Small tables with named rows and columns. After each table, cells are looked up by row and column.

zir =
columns: mape, teb, sem, bof, nor, fakup, pir, lop, bururi, golaner
runo: [3576, 6173, 5930, 5717, 6617, 8692, 6045, 6188, 7100, 6537]
pegirub: [9185, 5959, 5930, 6305, 4185, 1440, 5201, 4589, 3140, 5420]
mokos: [5227, 5886, 6783, 5990, 6015, 7079, 6045, 5533, 5455, 7549]
gaf: [5889, 5266, 6157, 5990, 5901, 6049, 6045, 5474, 4959, 6537]
gil: [4731, 5055, 6513, 5990, 6015, 8027, 6057, 5533, 5455, 7464]
kol: [6471, 5430, 5924, 5990, 5649, 4430, 5811, 5533, 5455, 5384]
tufabi: [4661, 5962, 5930, 5942, 6045, 7284, 6045, 5798, 6357, 6537]
gumozal: [5227, 6490, 4952, 5428, 6015, 5869, 6001, 6079, 6563, 4590]

gumozal, sem: 4952
kol, pir: 5811
runo, nor: 6617
runo, mape: 3576
pegirub, golaner: 5420
pegirub, bof: 6305
mokos, sem: 6783
gumozal, lop: 6079
gil, pir: 6057
gaf, mape: 5889

dob:
         pezun  gilov  dovokal  saroze   zize    gid   guvo  dezukig    muz
furedag   0.10  -0.21    -0.69    0.55   0.59   0.01  -0.58    -0.21  -0.18
zuk       0.12  -0.30    -0.77    0.63   0.76  -0.02  -0.66    -0.25  -0.22
tizudab  -0.11  -0.47    -0.79    0.61   0.92  -0.01  -0.77    -0.42  -0.38
dasog     0.19  -0.38    -0.78    0.61   0.91  -0.05  -0.64    -0.26  -0.28
mulumum   0.19   0.71     0.34   -0.09  -0.37  -0.48   0.32     0.67   0.69
kulasu   -0.11   0.60     0.34   -0.12  -0.33  -0.45   0.22     0.53   0.60

kulasu, pezun => -0.11
mulumum, pezun => 0.19
tizudab, pezun => -0.11
tizudab, gilov => -0.47
zuk, gilov => -0.30
mulumum, guvo => 0.32
zuk, dezukig => -0.25
kulasu, saroze => -0.12
mulumum, dezukig => 0.67
furedag, pezun => 0.10
tizudab, saroze => 0.61
furedag, gid => 0.01
kulasu, dovokal => 0.34
zuk, gid => -0.02
kulasu, zize => -0.33
dasog, dezukig => -0.26
tizudab, gid => -0.01
tizudab, muz => -0.38
mulumum, gilov => 0.71
tizudab, guvo => -0.77
Which row has the largest dezukig? mulumum

surofiv:
columns: koz, kanuton, dokefo, bib, posofu
zilek: [84, 168, 205, 97, 17]
vok: [68, 195, 158, 26, 118]
liv: [80, 34, 45, 156, 130]
movulu: [238, 174, 148, 225, 48]
ligopu: [140, 230, 194, 223, 18]
zav: [129, 154, 140, 241, 188]
bapit: [70, 61, 145, 68, 138]
fogod: [167, 124, 15, 98, 213]
siludi: [104, 110, 219, 26, 200]

movulu, kanuton: 174
zilek, posofu: 17
zilek, bib: 97
bapit, posofu: 138
vok, kanuton: 195
siludi, dokefo: 219
ligopu, kanuton: 230
liv, koz: 80
siludi, bib: 26
fogod, kanuton: 124
bapit, koz: 70
ligopu, dokefo: 194
ligopu, bib: 223
bapit, bib: 68
fogod, dokefo: 15
movulu, dokefo: 148
zav, dokefo: 140
zav, posofu: 188
zav, koz: 129

timim:
|  | mav | vof | rebori |
|---|---|---|---|
| vomumu | 45.7 | 33.9 | 20.4 |
| duvigu | 34.2 | 75.8 | 54.3 |
| dosak | 15.5 | 44.8 | 32.2 |
| noza | 30.0 | 7.8 | 53.5 |
| zeto | 83.9 | 19.3 | 35.1 |
| zabu | 20.9 | 63.8 | 83.8 |
| vasupe | 81.3 | 70.8 | 8.7 |
| fas | 71.1 | 19.7 | 17.3 |

vof of vomumu: 33.9
rebori of dosak: 32.2
mav of vomumu: 45.7
vof of noza: 7.8
rebori of zabu: 83.8
mav of fas: 71.1
rebori of vasupe: 8.7
mav of duvigu: 34.2
vof of zabu: 63.8
mav of noza: 30.0
rebori of fas: 17.3
vof of zeto: 19.3
mav of zeto: 83.9
vof of vasupe: 70.8
vof of duvigu: 75.8
rebori of duvigu: 54.3
mav of zabu: 20.9
vof of dosak: 44.8

